Each row of this table is followed by its label. One hidden rule gives the labels. It looks at one to three of the table's principal directions, none of them among the few with the most spread.
[ 56   4  26   0  41  19 -26  -7  -6 -27   4 -84 -66  -8  10  21  68 -34  45 -41  26  -3  19 -46 -13  45 -39 -22   0 -19   3  41 -84 -15  30  63  48  -8  31 -11  -1   4   1 -12  56 -22  -4  24] nail
[-18  14   0   1 -21   9  12 -24   6 -30  -3   0  11   2  -4  15   6  -1  -3 -16   3   0 -30  19   5 -14  -8   9  -7  -9 -22 -31   6   6   5  18 -12   0 -11  -7  17 -15   6  14 -20  27  10  31] nail
[-10  40 -14 -32   9  -1 -17   9   7  57  -5 -30   9  30   1 -39  22  52  24  -1 -15  28  42  41 -18 -36  -1  33   2  15 -19   8 -55 -33 -40   9  26  11 -18  28 -44  35   2 -19  36 -26   2  18] fox
[ -9 -19 -12  12  22  29 -20 -15   0 -55  33  38  14  30 -33 -14  24 -48 -29   9  19  -1  13 -76  36  -1  53 -24  -5  20 -24  -6   5  38  40 -30 -49 -25  87 -30  73 -24   3  29 -19  47  24 -50] nail
[-44 -10 -17  17  15 -40   9  -9   4  12  24  47 -14 -20   3 -36 -10  10 -46 -11 -23  23 -12  12   5   3  -1  10 -13 -26 -10  -6  16  15   1  -9  18 -19  -5  23  14 -16  22 -13 -42 -18  -5   0] fox
[-30   3 -17   1 -31  72  46 -11   5 -38   3  53 103  47 -19  25 -19 -20 -59  56  23  12 -54  -1  26 -14  59  33   2  61 -28 -41  76  25  -3 -68 -80   4  34 -34  47 -58  16  73 -32  93  37 -28] jar
[  28  -50   53   38  -63   26   79  -10   54  -67  -17  -33  -11  -12   45   72  -33  -61  -21  -18    3   -8 -108   84   20   38  -17  -15    8  -40   29  -16   96   20   -3   13   39   53  -92   -4   41  -76   -2   58  -46    9   10   45] nail
[-22 -45  -3  24  72 -18  -8   5  24 -14  18 -36 -48 -11 -63  16  15  12  14 -31  27 -24  23 -10 -13  52 -27 -20  -4 -39   9  31 -53  -6 -10  32  50 -15  13   6  -4  11  27 -50  34 -51  -3 -32] fox
[-18  38 -33 -19 -40  22   2 -21  -7  52 -12  -5  35   5  29  12 -19   3 -19  -5  18  -3   9   5  -2 -13  42  30  -9  21 -24  -4 -13  -8  17 -27 -48  -2  24  -2 -27  -1 -28 -13 -27  22  23   1] jar
[ 28  25 -10 -19   9  59 -16 -12  -4 -22  12 -41  34  37 -11  18  50 -41  -9   5  40  15  20 -47  16   4  54  21   0  41 -39  23 -46  -9  27 -27 -30 -12  92 -30  23 -26   7  26  15  39  47 -22] fox
[ 17 -36  -2  27 -14  11  24  -6  12  14  -2 -25   6 -14   8  39 -28  -8   1 -33  34 -41 -34 -14  19  45   2 -30  -7 -16  28  22   4  22  12 -11 -28  -1   0 -12  -8 -15 -19  -2  -1  16 -17 -15] nail
[ 16 -58  54  36  37  36 -45  17  58 -70  26 -88 -56  32 -58  33  56 -47  11   1  20 -17  34   9   8  28 -18 -55  15 -26  28  42 -23  -8   3  31  80  25  39   0  31  -9 -26   0  46 -64  28 -49] nail
[-56  -6 -40   9  33 -15 -34   1 -26  38  42  -1  -3  39 -25 -26  -1  10   0  -3  29   7  82 -34 -16   8  27  -8  -9   5   4  -2 -38  24  28  -3 -10 -10  53  23 -29   3 -14 -37  -1 -10  13 -47] nail
[116 -58  58  -8  -1   4  33  42   3 -84 -29 -21 -11  -8   7  25  19 -37  57  14 -12 -24 -57 -31   4  19 -27 -32  22  25  64  15  74  20 -43   1  22  48 -59 -33  34 -24  33  59  49  15 -26 -18] fox
[-52  32 -34  18  15  47  -1 -43  -4  14   5  10  11  14   7   7  14 -16 -42 -40  50  -7   8 -25  31  15  34  -4 -30 -19 -58  -5 -58  22  54   0 -53 -41  56  -9   9 -10 -23  -7 -26  49  15  11] fox
[ 28 -22  -5 -27  46   6 -36  21   0  -8  29 -53 -55  32  -3 -32  71 -25  40  -7 -10  24  70 -61 -38  14   6  -8  -1  27   3  35 -56  -4  -1  29  46  10  43   6  22  -1  23 -22  52 -41  25 -38] fox
[ 91 -31  37 -36  60 -30 -64  37  17 -11  19 -79 -84  12 -16 -45  68   1 111  -9 -30  13  79 -62 -31  -2 -27 -35  27  15  44  51 -72 -21 -31  69  91  29  13  12   4  51   3 -27 100 -70 -29 -22] jar
[ -75   72  -31  -10 -127   52    4  -46   -4   93   -7   32   89   50   37   -3  -77   32  -48   24    2    1  -12  101    6  -83   36   27   -2   41  -27  -67   28  -13   20  -35  -87    5  -25    1  -39   14  -79   24  -54   47   24   50] jar
[-10  21 -27 -16 -12   9  18  -5  -9  85  -3 -10  -7  -1  59 -23  -7  22   0 -21 -11  20   7   3 -35  22  -6  22 -15  18  -2  16 -30  -9  -4   6   0   1 -24  22 -33   4   0 -23  12 -12 -15  22] nail
[ 54 -46  65  19  -9  12  39  59  35 -51 -31  -3  45   8 -17  34 -27  -3   7  58 -20   0 -54  53  25  14  -9 -14  31  14  46  22  97  -7 -63 -49  30  50 -66   2  12 -20  16  64  22  -5 -25 -24] jar
[-14  24 -24 -19  19  16   0 -35 -17   2  34 -16 -41  21  28 -29  46 -46 -17 -36   9  50  27 -23 -36  28  15  35 -17  16 -42   3 -56  -6  39  21  30 -16  28  -1  29 -34  48  -6  -8 -13  40  25] nail
[ 29 -55  68  21  14  -4 -28  34  37 -69  15 -28 -62   3 -23  -7  43 -38   6  25 -43  15   8  22 -16   7 -46 -40  15  -6  44  21  44  -9 -22  28 101  35 -23  12  42 -12   8  17  32 -77   0 -28] nail
[-11  45  30 -17 -69 -27 -68  16  17  34 -15 -12  20  16 -19 -17 -29  50  23  44 -45   0  45  91   6 -99  -7  -6  33   0   8 -13   3 -50 -24  -1  17  22 -27  28 -46  74 -73 -10  -1 -49  -4  22] jar
[-16   1   0  15  38   4  35  23  -4 -14  -8  35  41  13 -24  14 -45 -10 -23  42  19  17   7  30  26  31  39  26  16 -16 -28   6  13 -20   2 -63 -12  -9  -1  -1   6  -4  33  18 -28   9  19  -1] fox
[  20  -58   25   17   38   -7  -53    9   11   18   50  -44 -127   -1   17  -54   63  -29   19  -32  -33    8   46  -53  -54   44  -67  -65   -8   -1   59   52  -45    8   14   75  100    0    6   18   22   12   -7  -38   71 -101  -29  -28] fox
[  43  -22   -6  -10   28  -62  -27   -1  -28   10   11  -25 -107  -62   34  -19   35  -10   41  -45  -19  -18   20  -65  -38   21  -54  -25   -8  -37   37   21  -43    5   20   74   47  -16    2    2  -13   22    1  -60   23  -51  -19   12] jar
[-16 -10   2  25  21   0   0  -6   5  -2  -6  13 -11 -16 -19  16 -27  -5  -3  -9  28 -29  13   4  29   6   3 -27  -4 -45  -7  -9 -16   4  24  12 -13 -20   9  -7  -5  20 -28 -15 -10   6  -7   3] fox
[-11  17  13  21 -27  54  30 -22  35  -9 -20   1  46  13   4  39 -21 -12 -46  11  42 -12 -52  58  56 -24  30   5   8 -16 -19 -20  24   8   1  -9 -19   6  -7 -13  -4 -22 -47  43 -22  51  10  22] jar
[ 71 -76  58   4 -11 -53  -7  63  21  10  -4  -9 -56 -37  30 -34   1  13  42  21 -80   4 -11   2 -32   0 -65 -49  12  12 101  32  79   9 -64  28  86  51 -78  32  -4   8  -5   1  51 -77 -67 -36] fox
[-17   8  29  31 -12  16  19  -8  17 -42 -20  34  22 -10 -28  22 -26  -4 -44  27  -1 -16 -50  76  38 -14 -19   2  11 -37 -14 -20  38 -24  -3 -29  -3  -9 -31 -18  17   6  -2  32 -29   1  14  32] nail
[ -5  -5 -11  23   3 -42  -7 -15 -33   5  -9   3 -26 -59 -14  36 -25  11   7 -43  24 -54 -13 -29  -2  37 -39 -26 -13 -45  12   9 -27   1  35  14 -27 -41   6 -14 -28  23  -2 -45 -13  -7 -23  10] fox
[   9   -2    8  -40    1  -97   14   59   11   67  -16   18  -23  -24   35  -80  -17  105   59   16 -114   53   -4   63  -51  -37  -62   28   15    2   33   10   22  -28 -107   28   81   36 -127   73  -41   49   43  -27   32  -73  -69   40] jar
[  3  16 -33 -31  46 -55 -24  12 -27  44   9  23 -24   0 -14 -70   8  48  34 -14 -24   9  48 -25 -16 -17  -3  14   2   0 -10  17 -63 -16 -22  -2   7 -25  -9  12 -20  57  37 -39  26 -30 -16   5] fox
[ 29  22  54  13 -83  39 -25 -29  31 -15 -13 -33 -21   2  23  40 -25 -52 -17  13  13 -20 -22  73  21 -34  -2 -23  33 -12  17 -10  19 -29  35  22  29  22 -22 -20  -1  11 -81  29 -14 -21  16  46] jar
[ 55  -9  -4 -24  -7  24 -12  10 -15 -18   1   6  15  36   0  -3  -6 -42  28  25  26 -16  26 -60  18 -15  61 -16  24  45  11   4   5  16  17 -28 -42   9  35 -35  23   7 -16  29  15  38  14 -34] jar
[-44  -4   7  21 -20 -15   6  17  -5   0  12  89  55  13 -13 -43 -31  23 -54  44 -39  29 -21  30  29 -39   8  -7  -4  17  -4 -25  74  23 -15 -49 -22 -12 -16  18  22 -12   7  43 -34  21 -25 -15] jar
[-62   8 -41  -8  -5 -54  27 -16 -17 -17   9  80  41 -16 -44 -16 -45  51  -9   7 -28   3 -32  13  -2 -24  -1  35  -4  -9 -34 -53  27   2 -15 -23 -51 -29 -18  -3  24   9  58  -8 -55  31   2  22] fox
[-47  22 -20 -17   2  42 -39   2   6  -1  10 -23  31  57 -32  -4  39   9  -1  26   9  10  63  -6 -11 -42  31  11  -8  32 -29 -19 -22  -1   0  -3 -23  11  61   6  -3   2 -26  -8  11  12  46 -39] fox
[-51 -14 -12  45  19  13  15 -25  -9 -13   2  22 -12 -39 -25  41 -15 -14 -49 -13  36 -38 -19   1  11  34 -27 -14 -26 -52 -12 -19  -2   5  42  10 -25 -42  31 -20   2 -11  -8 -25 -28   8  15  -1] nail
[ 44 -32  31  11  12 -44  23  38  -5 -23 -17  13 -13 -34  12  -1  -6   8  10  10 -30  -1 -41   9   4  16 -38 -12  10 -17  42  20  52   7 -36  -8  36  15 -59  11  -5  -8  27  15   9 -20 -36   0] jar
[ 37  74 -21 -40 -52 -39  21 -19 -19  71 -38  58  86 -30  41 -33 -63  64   6  11 -17   5 -40  36  43 -77  39  59  12  17 -11 -32  27 -14 -33 -56 -68   5 -37  -4 -53  37 -21  21 -39  61 -34  51] nail
[ 10  37  -4 -12 -21  -2 -11 -44 -28 -41  17  19   3  16 -17 -11   2 -12  22 -18  17  -1 -16 -11  24 -38  -1  -4  12  -5 -35 -42 -41   0  42  30 -35 -36  12 -37  33  18   9  31 -10  52   4  68] fox
[-17 -26 -17  22  98 -49 -16  16 -23 -27  14  21 -27 -26 -55  -6   7  -4   5 -17  23 -11  56 -59  14  48  11 -12 -13 -48 -17  24 -42   7  23 -17   1 -39  55   3   6  13  40 -46 -10 -19   2 -44] nail
[ 104  -67   30    2   43  -30   27   21  -19  -86   26   -2  -41   -8   20   -4   20  -75   50   -9    4   16  -22 -100   12   57   10  -33   18    7   45   19   36   51   18   13   27   17    6  -23   66  -52   52   50   13   28  -26  -16] nail
[  94  -75   81    7  -22   14  -56   70   30   15   30  -72  -70   34   24  -29   23  -47   36   61  -54   17   50    1  -41   15  -33  -67   44   53  116   75   43  -21  -26    7  116   65  -19   19    4   10  -43   21   89 -118  -20  -64] fox
[  27  -11  -13  -11   37  -60  -50   -3  -28   67   23  -56 -125  -51   45  -31   32   -6   53  -71   -4   -1   77  -70  -54   39  -43  -35  -16  -33   28   46 -102   -5   40   95   69  -24   17   28  -43   37  -17  -91   41  -80  -35    9] jar
[-22   9   2  22   2  11 -29 -15   0  22  -5 -13 -29 -20 -12  21  -2  -5 -25 -14  29 -35  18  12   4   4 -16 -21  -6 -30   2  11 -33 -14  29  17   7 -23  22  -6 -30  24 -44 -35   4 -30   5  -4] jar
[ 64  11  65 -11  -6   5 -17  38  23  15  -7  -8 -10  16  62 -51  25 -14   7  37 -52  68   9  23   4 -22   1  -4  24  38  34  32  44  -3 -36   0  85  54 -44  40  -3  -8 -24  51  34 -34 -48   4] fox
[-93  45 -57  -6   6 -50  -1 -12 -32  47   9  47  46  -3 -29 -23 -26  75 -23 -11  -8  19  16  24 -13 -19   2  44 -20 -10 -48 -26 -29  -6  -6 -23 -39 -40   3  31 -38  16  34 -39 -42  10  -1  17] fox
[-83  33 -19  35 -16   1 -27 -40 -10  33  14  32  -4 -11 -13   7 -34   0 -52 -24  23  -9  22  22  18   3   3 -18 -18 -41 -48 -11 -48  -9  68   4 -30 -60  36   6  -7  23 -36 -31 -48  -4   2  28] fox
[-45  14  -7  -6  24  -6 -12  12  17 -31  -3  10  32   8 -65   7  11  31 -14  33 -13  10  16  35   8 -31   7  30   4 -11 -45 -12 -10 -33 -26 -19  -1 -14  27   5  10  15  24 -11 -11  -8  35 -10] jar
[ 58  -2  19 -23  32  15 -46  11  13 -28  11 -71 -35  22 -26   4  52 -28  49   4  13   1  53 -36  -5  -1  11  -9  23  13   3  37 -64 -29   4  23  39   8  52 -15   9  21  -5  -7  53 -30  25 -18] fox
[  2   4  22   2  12  28 -36  22  21 -23 -11 -17  31  16 -31   8  38  12  -5  40  -6  -4  20  -3  17 -36   6  -6   3  17   6   5  21  -1 -26 -16  -1  22  44   3  -6   4 -36  10  22   3   9 -50] nail
[-39  13  -8   6  45  20 -44  -2   9  13  25  11  36  24 -75 -17   9  18 -25  39  21   9  61  -3  10 -21  27  15   2  21 -19  -1 -30 -24  -1 -28  -3 -19  83  -4 -11  22 -10 -14  18 -12  19 -53] nail
[ 24  64   2  -3 -64  -4 -26 -49 -40  72  -3  24  -8 -17  61 -20 -48   1   4 -24  21 -13  -9   1  19 -33  -6 -19  13   0  11 -19 -34   0  58  29 -32 -27 -17 -14 -46  45 -75   8  -7  29 -51  77] fox
[  2 -12   9 -23  -6  19 -59   5   0   4  46 -85 -85  46  33 -34  95 -42  33 -32 -33  50  75 -47 -81  23 -26 -24 -16  47   8  36 -58   1  23  71  79  20  29  31  25 -24  10 -23  53 -70  19 -18] jar
[-32  -3 -23  16  13 -56  27 -15 -36 -28  14  74  17 -34 -32   3 -45   8 -29   0  10  -4 -35  -4  16   6  -2  14  -1 -29 -15 -33  24  14  20 -16 -27 -45  -4 -13  11 -10  47   1 -52  29  -7  19] jar
Which label does each new row get?
[-25  24 -23 -14 -72   3 -18 -21 -12  72  -7 -29  -6  -7  35  14 -26  28  15  -8  -1 -29  17  27 -36 -36 -22  -1  -7   5  24 -30  -7  -9  12  37 -25  13 -13   7 -60  25 -68 -41  -4 -10   7  20] >> nail
[ 34  29 -35 -29 -38 -89  51 -15 -77  48  -9  55 -10 -52  71 -46 -42  42  32 -48 -38  11 -61  -5 -25  -1 -49  28 -10  -9  11 -25   4   8  -1  12 -28 -28 -98   1 -27  11  64  -1 -25  26 -50  97] >> nail
[-10 -39  13  18   9  54  22  20  63 -33   4 -30  86  57 -74  50 -30  -5  -6  44  44  -9   6  40  43   2  71   6  20  20  -2   1  37  -1 -34 -62 -20  39  35  -9  14 -28 -10  36   0  28  36 -68] >> nail
[-16  66  -9 -22 -31  36 -42  -1 -14  44  -9   9  57  38 -15  -8 -14   8 -35  67  17   8  52  48  20 -77  50  35  23  32 -27 -13 -15 -46   9 -49 -30  -7  47 -10 -44  36 -55   9  -4   3  48  -5] >> jar
[ 30 -44  31  20  51  -9  30  32  30 -53  -7   5  28  -7 -38  14   0   7   7  24   2   1 -31   2  30  19   2   0  12 -10  26   9  54  16 -48 -26  24  29 -11   2  15 -25  28  31  12  12 -20 -38] >> nail
[   9  -66   -2   -4   58  -95  -19   40   -6    4   31  -16 -107  -29   10  -64   51   28   57  -60  -68   21   27  -64  -63   50  -69  -41  -19  -17   43   51  -29   28  -34   63   89    0  -48   52   15    6   68  -57   43  -86  -58  -25] >> jar
[ -22   40  -64  -20  -20   43   59  -32  -31    6  -15   29  115   28    3   38  -27    9  -24   -6   64   -9  -44  -32   26    3   75   58  -16   44  -47  -36   13   34    9  -66 -126  -11   37  -34   -7  -47   25   34  -42  127   29   -5] >> fox
[ 51 -71  30  29  44  24  53   3  44 -66   6 -33 -28  -2   2  24  29 -56  -1 -35  33  -6 -48 -13  35  49   7 -26  -7 -29  21  15  27  42 -13  20  44  26 -15 -14  47 -65  25  37  13  18  -1 -19] >> nail
[-36  -7  36  49 -19  49 -47 -30  21 -75  12   3   2  11 -39  44  13 -51 -34  15  35 -33   9  -9  50 -29   8 -60  -3 -29  -6 -39  26  32  63  26 -27  -6  75 -21  37 -13 -87  24 -30  36  18 -22] >> nail
[-24   7 -24 -20  40 -11 -11   7 -18  45  17 -25 -50  10  29 -45  54  19  16 -30 -16  38  48 -28 -60  19 -29  13 -25  14  -4  14 -52   6 -11  52  51   0  -8  37 -24  -5  29 -41  40 -38 -10  -1] >> jar
[  1   4 -18 -17  -8   9  82  11  -6  28 -23  51  47  -8  42 -19 -24  23 -27  16 -25  32 -65  34  -6   4   2  51 -14  24 -15 -18  53   2 -47 -33 -18   7 -67   2   4 -32  57  34 -12  37 -10  28] >> fox
[ 33  16  17 -13  25 -29 -13  -3   3  24  11 -20 -63 -40  36 -30  26   1  -3  10 -36  33   0  17 -31   3 -42  32  15 -17  23  20 -17 -40 -12  32  86   8 -12  14 -19  12   6 -24  17 -67  -2  34] >> nail
[ -9  10 -23   1  -2  -6  -5  -8 -20  22  -2  13  -9  -1  -1   0 -23   0   1  -4  27 -26  20   1  22 -23  15 -13   3 -29 -14 -12 -36   0  28  10 -31 -30  10 -13 -20  29 -30 -16 -10  15  11  19] >> jar
[-24  31 -26  -9 -78  12  60 -30 -14  19 -42  44  57 -20  50  36 -59  14 -24  -8   9 -25 -74  35   3 -20  13  32 -13   8  -7 -58  71  23  -3 -21 -77  16 -59 -13 -20 -24 -15  19 -60  71   0  38] >> fox
[-15 -14 -34 -10 -11 -37 -14  -4 -35  29  20   8 -39 -22  20 -12  -2  -4   6 -19 -11  -8  24 -51 -43  13 -11  -8 -14   7  18  -2  -8  16  25  22  -9 -16  16   4  -8  -1   5 -44 -10 -19   3 -16] >> jar
[ 26  -7 -25 -40  19 -69 -24  22 -30   4  24  15 -25  -2  -4 -59  19  21  43   4 -43  22  37 -50 -24 -29   4  11   9  18   9   4 -17   2 -18   5  10  -7   9   8   9  21  41 -21  10 -19  -1 -11] >> jar
[-15 -37 -21  -1  16  50  27 -12  22 -50  10 -64  -5  43 -24  56  28 -28  31 -34  48 -22  -7 -41 -24  57  15  -6  -7  13  -9   2 -26  27   6  26 -18  18  21 -17  34 -42  27  -2  18  30  37 -26] >> jar
[ -55  -10   15   42   46   60  -31  -24   45  -67   12  -70    2   23 -102   70   50   -9  -17  -22   64  -36   15   15   17   30  -18  -22  -12  -36  -36   10  -65  -16   19   26   13  -21   75  -17   14   -7   -9  -18   24   -9   39  -29] >> nail
[ 76 -62  56  38   9   0  44  45  35 -11 -46 -16   9 -48   2  47 -23  10   8  -2  18 -48 -75  21  50  23 -33 -52   7 -30  64  40  57  20 -54   3  26  19 -64  -6 -27  -8 -23  30  45   7 -70 -23] >> jar
[  96   23    7  -10  -64   15   60  -50  -39  -17  -33   47   24  -58   63   38  -50  -38   -5  -18   33  -44 -127  -39   33   11   -3    9   15   17   22  -24   48   17   31  -12  -74  -18  -35  -77   15  -15    2   61  -20   94  -35   69] >> fox
[-15  35   1 -23   4 -28   2 -12 -31 -54  -5  29 -11  -5  -6 -10  11  -4  15  13 -24  25   2  15 -25 -26 -21  37   5  -8 -28 -51  12 -15   6  22  11   2 -25  -4  17   2  42   5 -26   6  23  50] >> nail
[ 14 -23   4   3  13   9 -27  17   6 -30   4 -43   6   4 -31  45  13 -22  16  16  25 -22  33 -42  -2  19  24 -12   9   7  16  21   2   2  11 -14  -8  14  64  -7  -3 -10 -19 -16   5  -5  26 -60] >> fox
[  2  -6  16   5  17  12 -50  22   1 -31   7  -4   6  24 -56   6  15 -21  -5  32  13 -10  50 -16  15 -13  24 -25  15  14  -7  23 -15 -16  13 -25   2 -14  55 -12  12  20 -11   2  18 -21  20 -49] >> jar
[-26  36 -14 -15 -58 -28 -10  -2   4  89   1  28   6 -15  43 -45 -40  42 -28  27 -49  25   6  74  -3 -72  -2  24   6  -6  -1 -20  10 -30 -13   2   9  -3 -31  29 -41  34 -47 -17 -27 -30  -2  42] >> jar
[  -9   26  -23  -19  -51   42   44   -1    3   -9  -28   37  127   48  -26   26  -48   28  -21   47   19  -14  -54   35   31  -34   61   48   16   58  -17  -30   67    3  -39 -103  -99   23  -12  -29    1  -15   15   58  -29   82   27  -17] >> fox
[-31 -12 -13   7  10 -30 -11   8 -15 -18  13   3 -16   4 -22  -4   8   3   5 -14  -7   0  23  -5  -5   2  -9 -15 -10 -25 -15  -4 -17   7  14   8  -2 -20   6  11  10   1  20 -18 -16 -12  13  -2] >> fox
[ 13  13  13   2 -28 -11  32 -12  10  47 -14  35 -17 -26  60 -28 -41   8 -20 -10 -28  15 -48  46   1   5 -15  10   5  -8  12   3  24  -9 -12  -2  24   6 -78  12  -7  10  -3  12 -13 -16 -40  53] >> nail
[ 38  -8  -1  -4  -7  61 -15 -32  19  16   6 -80 -47  14  33  24  39 -58  19 -61  48 -22  24 -48  -9  41  20 -28 -15  12  -1  34 -69   7  43  38   4   4  42 -22  10 -13 -33 -14  34  -3  17  -9] >> nail
